Families of rows that turns and mirrors carry onto each other, the same ones carrying the whole set onto itself: the rest of each named row's family, in list order
5 families of 5 rows
Z_491: [-14.0   9.0 -22.5  27.0  25.8  13.2   2.3 -11.0  13.1 -19.1   1.5 -23.1
  21.6  16.3]
Z_653: [ 22.1  12.8   8.4   9.7 -17.4   6.0  20.2  -6.6 -25.4 -17.1   6.4  16.6
 -13.0 -23.3]
Z_978: [  1.9  -1.0  12.4 -24.2 -31.1 -15.0 -21.6   8.4  17.0   8.9  11.7  -1.8
  -9.7   1.3]
Z_291: [ 13.1  20.6 -32.9  29.5  -0.9   7.6  32.1 -11.8   9.7 -16.1  -5.2  -7.3
  16.1  -3.1]
Z_817: [ -2.0   1.6  13.2 -32.2 -27.4 -20.7  -0.7  20.9  -3.9  -1.8   5.6   5.9
 -14.2  -7.1]
Z_140: [-17.9  19.7 -25.1  14.0  25.7   2.5   0.0   2.2   9.6  -7.6  11.2 -20.8
  32.2  21.9]
Z_594: [  7.4  14.0 -25.7  31.6  -8.1  -0.2  29.1  -9.1 -18.7 -32.2  -2.6 -10.4
   7.2  -1.2]
Z_651: [ 31.6   5.3  -8.9  10.4 -32.0 -11.5   4.1   3.8  -3.8 -14.9  10.1   7.7
 -15.0 -23.5]
Z_674: [ 11.9  10.1 -24.9  16.8  14.4  15.5  16.3 -32.7  -8.6 -25.0  -3.9  -1.3
   5.3 -21.0]
Z_156: [  5.6   3.8  30.4 -10.4 -11.1 -10.6 -11.7  13.0  -4.8  24.7   0.9  15.7
 -11.4  -7.2]
Z_753: [ 24.0  -5.5   1.6  -6.4 -35.0  -2.7  14.1  -4.6  -8.0  -9.2  -7.0  20.6
 -19.9  -7.8]
Z_439: [-14.2   9.8 -11.4   8.6  44.0  -0.7   9.7 -15.1   0.3 -10.5  -4.4 -34.0
  11.4   7.7]
Z_613: [-23.9   2.7 -14.3   7.6  42.3  -7.0   7.4 -18.7  20.9  -1.3  -5.8 -14.6
  18.4   5.1]
Z_72: [-10.2  12.0  16.3 -12.6  15.7 -22.9 -24.6   3.4  13.6  21.6  -1.1 -20.7
   5.3  16.0]
Z_666: [ -3.2  -4.6  23.8 -25.2 -14.1 -23.6 -19.2  20.2  -7.1   1.0  -2.0   1.7
 -10.5   6.9]
Z_446: [-22.7  -2.9   7.0 -10.5  27.8 -14.5 -13.7   6.1   2.4  24.9   5.2 -13.9
  -5.2  22.0]
Z_226: [ 18.8   5.3 -16.1  -0.3 -36.1  -4.8  29.6  -4.3   0.6  -9.3  -6.2  11.8
 -16.4 -16.9]
Z_116: [ 16.1   7.7  13.8 -12.2 -17.5 -13.2 -23.1   4.2 -13.7  16.8  16.1  11.8
 -20.2   1.1]
Z_899: [ 16.5  15.8   5.2   3.8 -32.3  13.2   3.2 -19.1 -16.3  -5.5  -7.0  15.3
 -11.3 -22.0]
Z_475: [ 22.5   7.0 -16.6  28.0  -6.9  17.1  31.8 -18.0   6.5 -24.6  -8.9   0.1
   5.5  -6.8]
Z_310: [-23.4  -2.5   1.6  -4.2  30.4 -15.9 -27.0  17.0   8.5  -3.3   8.4 -13.4
  14.5  17.6]
Z_843: [-13.1   9.7 -17.6  19.4   6.9  17.2  32.0 -31.3  -9.1 -26.4  -7.1  -5.0
   3.7  -8.5]
Z_927: [-23.5  -1.9  15.3 -19.8  15.4 -15.0  -5.2  11.8  22.9   5.9   5.5 -11.6
  26.9  19.5]
Z_271: [-24.9  -0.7 -24.9  12.7  28.6  -3.3  19.9  -6.1   1.0 -15.0   4.3  -6.1
  30.2  23.1]
Z_926: [-23.1   5.1   3.9 -23.2  15.4 -16.8 -20.3  25.8   3.2   0.7  20.1  -8.0
  15.0  14.1]

The rest of the family of Z_594: Z_978, Z_651, Z_927, Z_271
The rest of the family of Z_72: Z_653, Z_613, Z_116, Z_843
The rest of the family of Z_491: Z_753, Z_666, Z_475, Z_310
The rest of the family of Z_817: Z_291, Z_140, Z_226, Z_926

Families of rows that turns and mirrors carry onto each other, the same ones carrying the whole set onto itself: the rest of each named row's family, in list order
3 families of 5 rows
Z_781: [ 23.6   9.1 -17.0  58.7 -28.0   9.1 -25.0  21.5  11.4  18.1  13.7 -36.3
 -26.8  16.0  -5.2  22.9  29.3  18.9  34.6 -48.3  10.0  27.0]
Z_237: [-36.9   1.2 -13.0   3.5  31.8  24.6 -12.0   1.0   9.9  22.3   1.5 -57.1
   1.4  -2.9 -32.9  24.6   8.1  28.0  -4.7 -47.7 -17.2  -3.4]
Z_432: [  6.1 -18.1 -25.4  36.8 -32.1  33.6   0.0  23.3   9.6  26.3  22.7 -57.4
  12.5  23.2   4.8  28.1  19.9  13.4  15.5 -33.8  11.8  35.9]
Z_974: [-35.7  -8.7  -6.1   4.7  13.2   2.6  16.7  34.1  -3.2  33.9  -5.9 -41.0
 -46.3 -23.5 -24.2  38.6   7.2  13.8   9.9 -37.5  -1.4  11.7]
Z_409: [ 10.0  -9.5  22.2  18.7  16.6 -28.1   3.1   3.7  -8.5  14.9 -12.7 -35.9
  18.2 -12.6 -27.3  30.2  19.6  36.4  -0.3 -25.3  28.5  -9.9]
Z_545: [ 12.3 -13.3 -14.8  21.7 -15.9  28.7  -5.0   2.2  17.5  10.0   2.5 -47.2
  36.1   9.6  -2.5  29.6  34.4  33.7   4.1  -5.4  -7.5   0.1]
Z_682: [ 24.8  19.3  -3.9  39.1 -13.1  -6.5   7.7  27.1  -7.2  14.7   1.1 -43.1
 -18.0 -22.1 -17.1  44.6  51.3  31.4  32.4 -45.2  -1.5  14.0]
Z_211: [-17.8 -15.9  24.5   3.0  21.9 -11.1 -17.3  -4.5  19.7  26.5 -14.5 -20.5
 -22.2   9.9 -27.6  25.9  -0.6   3.2  10.1 -34.1   7.7  -4.3]
Z_865: [ -9.8 -11.2 -31.1  54.9 -15.0  25.6 -16.0  23.3 -16.3  36.1  15.4 -58.7
  11.9  24.1  -7.3  15.7 -19.4  22.9  -5.6 -22.0  16.0  21.7]
Z_866: [  5.1   3.9  -0.5  41.1   5.2 -28.6   3.5  37.0 -14.7  13.9  -4.3 -32.6
 -35.0 -28.5 -22.7  26.9  25.1  39.0  15.6 -38.5  32.1   3.7]
Z_464: [ -5.5 -11.5  -7.9  26.1  10.5  13.1 -10.2  -0.7  -7.8  19.9   1.2 -57.5
  48.3  11.0 -19.5  19.5   2.5  39.5 -15.9 -17.6  10.6  -4.8]
Z_104: [ -0.4   4.4 -28.9  69.2 -15.1   0.7 -23.4  40.0 -12.3  23.8   8.0 -35.3
 -42.2   3.9 -10.3  10.4  -3.1  28.7  14.8 -31.0  23.5  16.4]
Z_584: [-27.8  -9.1  -0.9  21.5   5.0  15.9  -6.3   7.9 -10.4  54.4  -0.6 -50.0
 -14.0  21.4 -24.4  36.8 -26.5  -8.8   6.2 -40.9  -8.1  23.6]
Z_193: [ 32.1  -5.3  21.1  20.3 -15.2 -11.1  11.2   2.3  -0.6  21.0 -13.9 -32.6
  18.9  -3.7 -11.8  49.1  38.2  19.3  20.4 -12.6  -0.1   4.0]
Z_212: [-23.9  11.5 -19.6  36.0  10.3  16.3 -34.8  14.0   6.9  27.5  -8.9 -27.3
 -48.3   6.1 -25.1  18.1  -8.2  16.9  13.5 -25.2 -22.5  -3.9]

The rest of the family of Z_464: Z_409, Z_865, Z_866, Z_104
The rest of the family of Z_432: Z_781, Z_545, Z_682, Z_193

